Some points, each followed by its number:
[ -17    5   29   73   12   17  -16   13   30   51  -72  -17  -11   42
   30   17  -32  -19   21   78   23   56  -19   51   -5  -35   95   -3
  -69  -40   17   25   -1 -116  -32   -6   12  -44   -4   62   58   47
  -40  -76  -34   31   64  -35   67   32  -41  -26  -77   28   20    2
   17   85   23   25] 0
[  -4    5   -2   90   39   31  -52   57   45   61 -117   14   31   51
   93   46   -7  -56  -12  127 -107  -23  -69  127    3   24  127  -50
  -73 -127   60  -41  -80 -115  -76  -56   70  -66   12   82   75  -45
  -39 -106  -68   71  127   53   83  -37   -9  -90  -99  123  -24  122
   -7  105  -65 -116] 1
[-19 -58  -8 -15  27 -12  12 -15   7  10  88 -18  15  28 -25 -41  15 -15
 -29 -35  37 -13  25 -22  15   9 -50  24   2  24  -5  23  44  35 -27  18
 -17 -31   2 -39  -7  19 -36  50   8  -8 -40 -28   6  25  -7  22 -10 -39
   0 -11  12  -9   7  35] 2
[ -37 -127  -26  -90   23 -127  -76   38   12   17  127  -28  127  124
   11 -121   90  -91  -61  -23  -79 -103  -56   17   93  -14  -50 -127
   -8  -88  -77 -110  -12  127  -74   14   39  -42   79 -123  -61  -48
   18   73  -23  -32  -41  -67   29   45  102   80  -90 -127  -21  126
   59  -36  -82  -65] 3
[ 46 -55 -47 -16  -5 -41 -17 -14 -29  15  32 -14  21  38  45 -10 -38 -13
 -43   2   9   2  38 -58  23  -2 -54 -53  43 -26  14 -21  39   2 -73  30
  11 -44   7  30  -7  -1 -47  38  -1  -6 -40   3   8  -1 -47 -35   6  14
  -8   2  27   9  10 -25] 4
[-15 -54  -3 -25   5 -71 -24  10 -19  -7  80 -22  71  31  -4 -55  35 -18
 -37 -48 -43 -38  24 -18  30  11 -63 -35  19 -24 -45 -47  17  58 -23  11
  25   0   0 -65 -93 -30   6  24  -1 -10 -74 -26  30  36  29  48  10 -80
   9  46  37 -28 -14   6] 5
[ -6  94  34 -29 -49  42  65  18 -27 -41 -35  47 -27 -66 -31  15 -19  41
  60 -57  39  23   8 -24 -55 -12 -71   8  55  18 -47   1 -22  53  93  -2
 -17  82 -13 -40 -30 -19 110 -26  29 -33   5  18 -57 -46 -12  28  97 -29
  17 -70 -17 -37  59  35] 6
[-15 -67 -10 -65  18 -92 -23  -3  -8 -33  53  26  62  18 -34 -59  33 -21
 -35 -32  -1  -8  15   3  36  11 -70 -45  49  36 -39 -66 -35  93  25   7
  -9   3   5 -75 -79 -11  35  53   4 -30 -65  -1  -1  21  27  18  -7 -92
  22  50  33 -67 -25   0] 7
[ 30  27 -32 -22 -14  13   4 -54 -22 -46  -2  -6 -37 -37  -4   9 -25  33
  -5 -35  12   2  23 -64  16  18 -77  23  31  50  13  10  11  18   1  33
 -45  34  25  -9 -11   0   6  31  53 -12 -33  34 -50 -25   3  -4  80  -5
 -32 -49 -20 -16  14 -40] 8
[  3  37   8  36 -11  42  41 -14   3 -12 -27   4 -46 -30 -41  22  -3  28
  33 -19  41  39  21  -3 -21 -16 -44  42  -3  11 -23  39  32  -3  54   1
 -19  10 -26   0   6  43  12  -7  31  -9  -5  -2 -30   4 -43   2  -4  10
  26 -66 -21 -12  37  91] 9
[ 10 -13 -19 -24  -1 -50 -26 -30 -31  15  45 -46   9  35  32  27 -32 -11
 -13  -2  14  -8  65 -36  42  -9  21   9  -3 -16   4 -16  35 -53 -39 -13
  43  -2   7  34 -21 -23 -13  15 -47  22  -3 -21  32  43 -33 -35  -8  -1
 -11  34  32   4   5 -22] 10
[ 15   6 -23 -11   9  -9 -30  -5  -1  12 -36 -12  10 -23   9  37 -39  12
  36   0   2   6 -27 -30  -3 -12  21 -24  -3 -12   1   5  -7 -24 -41  -7
  18   3  24  32  14  -4   0 -20  -5   8   7 -18 -16 -16   7  14 -54  19
 -32 -35  -2  -1   1 -51] 11
[  2 -26 -20  58  39  17  28 -77  59 -13  16   0 -98  16 -33 -17  -7 -18
 -34 -22  67  44 -19   5   8  11 -36  52 -42  77  35  48   8 -25  -4  28
 -35 -25  17   9  33  50 -56  63  23 -19 -64   4  10   8  20 -13 -19  -9
   5   2 -31 -30 -23  71] 12
[   2  120   41   70    0   78   31   24   44   66 -109    2  -14   -5
   74   56  -34   23    7   64  -28   15   33   52  -42  -12  127    3
   -6 -103   24   -5   -9 -127   49  -48   57   24  -61   73    6  -34
  -11 -105    1   55   95   77   25  -53  -19  -39   26  107   19    7
    8   60  -20   -4] 13
[ 13  32  17  37   5  37   6 -43  17   3 -27   6 -64 -55 -30  52   5  15
  18   9  12 -10 -26   0 -11   3   6  32 -48  27   7  29  17 -21  16 -33
 -30   1  33  31  69  11 -28   9  18   1  18 -17  -9   1  -2 -11  -7  14
 -21 -26 -29  18   4  14] 14
New points follow, each followed by the numbers of its two nearest points above, looking only along the 3 directions in which the numbered points spread most, nearest first.
[  82    6  -68  -41  -30   30  -33  -97  -39  -43   34  -26 -113  -38
   -9    2  -57   28  -25  -49   62    5   55 -115   45   25 -102   86
   45  125   51   56   50  -42  -21   64  -67  -14   49   55   19   47
  -71  115   41  -12  -84  -40  -91  -20  -45  -28   44   13  -57  -49
   -9  -40   12  -27] 12 8
[ 37   1 -10 -36 -24  28   9 -27 -46 -13  35 -25 -76 -28 -20 -25 -22  28
  17 -73  62  19  42 -63   7   4 -79  66  26  97   7  60  41 -12 -21  24
 -24 -31  25  12  25  74 -38  85  14 -24 -81 -47 -48  10 -30   5  17 -16
 -10 -60   1 -23  11  21] 12 8
[  84   67  -15    0  -23   46   32  -59  -40  -19  -30  -45 -127  -44
   -4   45  -57   50   25  -31   79   53   68 -112   -2   29  -32   95
   44   98   92   96   24 -119   13   47  -59  -37  -17   70   54   83
  -71   58   25   15  -28    3  -77  -36  -94  -62   48   79  -37  -94
    7   23   17   24] 9 14
[  9  -1  11 -20 -32   4  29  26   1 -36 -29  50  28 -39 -28   3  26  13
  29 -14  -7  18 -33  -5 -58 -36 -61 -23  21   1 -45   8 -28  95  26 -21
 -15  57 -16 -31   7 -22  63   3  21 -34 -18 -27 -34   1  14  34  14 -23
  23 -43 -18 -27  25  19] 8 6
[ 26  30  -2  15 -40  19   0 -22 -14  -4 -30   0 -43 -32  -1  37 -15   6
  39   6  25  13 -15  -7 -21   7   5  34   3  34  22  30   7 -14  11 -18
 -21 -11 -14  28  32   4 -15 -12   2  -7   7   7  -7   4 -13 -19   4  43
   2 -15  -3  12   5   8] 14 9
[ -53  -36   11   16   36   14  -10  -13   72   -3  -75   73    2  -22
  -38   40   42  -14   18   56   -5   -1 -101   95  -23  -11   51    6
  -63   10   -9  -20  -53   16   -1  -60  -47   37   41  -13   59   19
   44    3   11   -7   55  -14  -28    2   52   26  -53  -11   14   20
  -51  -34  -12    4] 11 10
[ -8  66  35   4 -31  57   8  41  -1  15 -17   9  13   5  -1  10  -3  16
  -8  14 -34   4   9  26 -30  -2  45 -12  25 -24  -7  12  11 -18  15   0
  21   2 -43   7 -28 -22  -6 -53  -2  15  41  15  22  25 -23 -20  20  62
  21 -12   7  43  23  33] 11 14
[ 46  -3 -20 -65 -24 -45 -15 -50 -31 -37  29   1 -10 -37   6  13 -21  -4
  -5 -23  34   2  25 -47 -10  17 -59  30  79  63  41 -29 -28  39  24  40
 -52  21  10 -15 -53  -1  17  74  -2 -12 -51  41 -46 -42  27 -41  40 -18
 -17  34   2 -40  -6 -56] 8 2
[-18  24  27  24 -19  28  27   3  -4  15  16  -3 -46 -25 -38  -4  27  13
   5 -29  44  16  17   7 -29   5 -49  50  29  38 -15  36  45  33  43  33
 -31  12 -20 -38   6  27   5  -6  25 -18 -16   8 -33  12   6  26  44 -24
  23 -32 -33  -8  22  89] 8 9
[ -77 -127  -20  -70   75 -127  -67   33   18    7  123    6  127  127
   13 -127   79  -85 -111   22  -70  -76  -60   75   77   -6   12 -117
   -5  -17  -51 -100  -35  127  -24   40   40  -80   25  -95  -78  -23
   -4   76  -63  -40  -69  -14  114   23   86   54  -90 -127   46  127
   38  -13  -93  -73] 3 5
[-59   5  41  17 -17   9  17 -11  37   7  -7  56 -49 -21 -62  30  42 -11
  -5  18  59  27 -38  70 -65 -14 -10  26 -22  58 -22  31  19  80  60 -14
 -32  21  -4 -43  33  25  31 -10  40 -41  -7 -19  11  35  50   2  11 -29
  39 -25 -58 -11  24  76] 8 9
[ -27 -127  -25  -93   45 -127  -91   54   20  -20   70   41  127   82
   48  -95   77  -71  -85    8  -87  -61  -41   56   45    3   25 -127
   17  -52  -39 -122  -75  127  -36   12   56  -46   10  -48  -76  -51
   38   65  -58  -17  -39    4   86   10   88   14  -59 -100   42  127
   49  -34  -79  -91] 3 5
[-31 -16  20  54  10   7  49  -1   0  -7  43  17 -31  -8 -79 -62  37 -11
   4 -38  37  32  -9  -1 -21 -22 -84  32 -16  42 -35  56  39  70  14  18
 -48  16  23 -59  27  66  11  60  57 -47 -30 -68 -52  51   6 107  10 -49
  43 -49  -3 -33  25 127] 8 2
